rotation ticks, each row followed by its count of ticks:
The counts run from 0 to 520.
[128 164 110 130  87 157 130 126 112 118 159 124 107  86 110 150 134 149
 150 109 186  69 152 125 152 164 109 112 160 153  91 110 147]
358
[125  90 130 154 126 103  44 147 146  90 101 152 136 148 143 108 107 112
  89 127 105 147 157 160  83 162 140 157 135 133 154 151 135]
99
[107 111 118 103 114 150 118 138  75 118 160 104  80 134 128  85 124 185
 116  88 160 116 149 114 120 153 153  90 113 152  73  88 138]
496
[134 165 132 147  91 127 173 111 134  97 151 150  68 163 141 116 132  76
 121 128 106 134 123 109 101  74 127 161  90 132 128 105 107]
420
[115 113 124 128 109 107  63 180 144 146 136 109 163 108  86 132 180 162
 117  90  85 144 154 111 125 132 174 138 135 118 122 138 101]
404
[134 117 104 134 139 141 179 102 171 103  82 148 118 103 130 155 101 163
 172 105 125  94 144 122 148  96  84 107 143 112 160  84 181]
73
[ 99 149 154 140 117 159 127 121 149 172 146  64 134 124 125 113 111 145
 166 176 146 138  57 137 105 150 143 136 101 132 107 138 145]
292
[120 100 138  98 103 112  71  93 137 138 132 106 127 127  78 106 145 139
 143  90 133 134  68 141 116 115 123 164 125 139  81 135 193]
352
[128 184 140 110  83 124 152  98 131 181 158  96 160 123 127 160 126  86
 110 150 146 122  97 137 121 124  80 149 162 139 129 158  98]
196
[121 142 135 152  91 110 145 126  87 156  82 101 119 111 133 134 147 114
 162 181 121  80 141  56 127 121 158 129  71 132 140  93 157]
272
[151 171 157 154 104 175 106 105  92 149 140 117 109 132 115 157 108 130
 139 112 181  81 137 105 140 127 141  89 128 170 106  91 147]
41
[126  72 126  85 143 117 117 142 112  90 140 119 137 125 122 108 143 171
  91  76 121 170 111 176  96 126 116 115 163 140  89 115 138]
119
[144 106 162 142 141 137 136 165 123 107  59 140 143 115 167 145 149  97
 135 141 131 144 152 104 104 144 124  64 167 171 153 146 120]
92
[174 122 186 180 115 133 119 133 162 105 109 152 113 153 116 144 138 118
 181 122 115 142  80 132  98  82 122 136 125 146 154 108 138]
324
[140 136 113 115 162 146 193 110 137 159 124 129 111 143 129 146  89 139
 155 161 127 133  78 129 133  85 134 124 101  85 116  80 124]
252
[140  90 140  94 166 163  80 108  95 121 137 140 104 154 129 113 155 136
 110  60 132 170 115 118 139 114 110 125 144 182  97 123 103]
36
[ 86 120  93 145  93 150 131 127 119 103  99 135  80 117 134 154 175 108
 125 126 135 120 156  84 159 138 166 185  90 132 106 133 134]
218
[ 96 108 157 113 133 111  87 174 119 103 128 118 141 143 137  98 144 136
  86 128 133 134 128 175  79 187 151 129 112 127 151 181 100]
4
[125 151 132 127 111 103 169 114 118  99  71 146 118 122 144 169 102 129
 130 144 138  75 191  99 140 123 147  88 105 122 192 122 110]
505
[107 130 152 157 128 154 180 161 180  99 171 102 130 125 128 114 105 139
 145  75  88 136 145 171  99 122 159 102  86 110 118  87 108]
432
[123  97 165 143 118 109 129 127  94 106 107 164  79 179 140 104 141 124
 109 145 102 165 121 112  82 104  90 126 119 145 150 104 137]
186
[165 123  82 127 116 146 155 119 143  89 139 151  71 133 119 122 124 153
 164 121 152 132  89 160 121 125 130 191 147 126  76  97 132]
305
[109 126  60  80 106 109  85 164 128 123 140 143 128 127  86 137 162 154
 105 126 113 133 134 131 132 152 146 153 157  97 133 168  97]
309
[122 174 101 144  68 106 118 151 129 128 182 133 135 130 118 115  88 165
 106 183 111 115 133 163 121 118 143 136 153  88 126 143 120]
106
[135 119  95 129 152 160 154 154 119 119  87 137 147 114 185 158 164 128
 152 132 124 143 167  91 133 147 169 112 164 161  99 168  97]
314
[131 135 115 111 158 148  94 132 110 174 152 129 125 152 143  78  68 137
 116 140 139 121 129 140 113 186  94  71 153 139 123 136 135]
382
[140 154 154 109  91 174 129 130 135 123 146 110 106 100  95 168 114 167
 136 102 153 126 114 115 165 112 111  76 171 152 106  90 132]
263
[ 91 110 131 144 141 142 111 151 180 143 146  98 118 141  94 104 141 119
 149  68  68 146 124 127 111 144 101 137  94  87 137  76 139]
67
[150 140 127 129 175 108 139  98 103 122 171 167 145 142 161 110  77 146
 111 147 147 133 143 140 176  96  89 147  92 144 142 122 113]
192
[154 163 111 145 141 134 131 109 104 131 182 146 128 105 104 113 147 178
 180 123 184  74 120 102 163 119 118 142 106 145 101  92 146]
359
[126 172 109 159 111 124 173 136 146 128 174 161 123 154 124 130 131 144
 155 179  79 150 127 126  97  70 116 118 127  90 151 100 113]
336
[151 152 109 152  74 124 138 117 157 109 126 147 106  91 106 154 119 150
 164 164 153 111  84 156 142 126 122 178 157 111 104 123 176]
304
[115 149 171 155  87 135 104 159 134 117 148 134 113 126 123 111 145 131
 112 184 139 199  94 150  85 138 140 106 144 137 126 194 117]
376
[144  89 128  93 187  78 139 164 110 101 111 179 102 147 129 108 175 131
 110 105 108 157 139 123 112 115 132  92 102 115 117 126  96]
456
[125 128 125 116 150 106 100 163 138 148 131 121 165  84  82 118 153 172
 138 137  90 152 142  86 173  90 147  90 112 110 132 136 111]
403
[121 125 105  57 149 124 117  97  95 147 140 140  97 153 107 130 101 166
 100 134 189 114 111 131 172 154 102 127 109 108 133 128 143]
77
[141 114 134 153 160 107  87 141 111 127 146 147 162 105  99 111 149 196
 165 120 124 113 176 102 143 121 114 124  91 112 150  98 157]
498
[ 86  80 101 150 173 134 146 113 151 107 119 138 105 135 134 165 146  98
  95  69 148 126 133 155 149 141 109 158  93  93 115 113 141]
163
[133  81  89 105 154 117 120  99 128 117  77 109 136 101 130 101  67 152
 156 118 120 106 143 103 171 131 148 125 115 123 133 106 176]
212
[162 158 111  95 156  85 136 130 130 167 117 118 159 121 111 121 154 109
 149 128 132  72 144  82 177 138 136 128  97 116 134 141 102]
224
[105 130  85 108 174 179 141 119 100 145 139 162  81 158 140 161 171 147
 125 145 166 144 142 102 146 165  96 127 131 133 124 115 104]
449
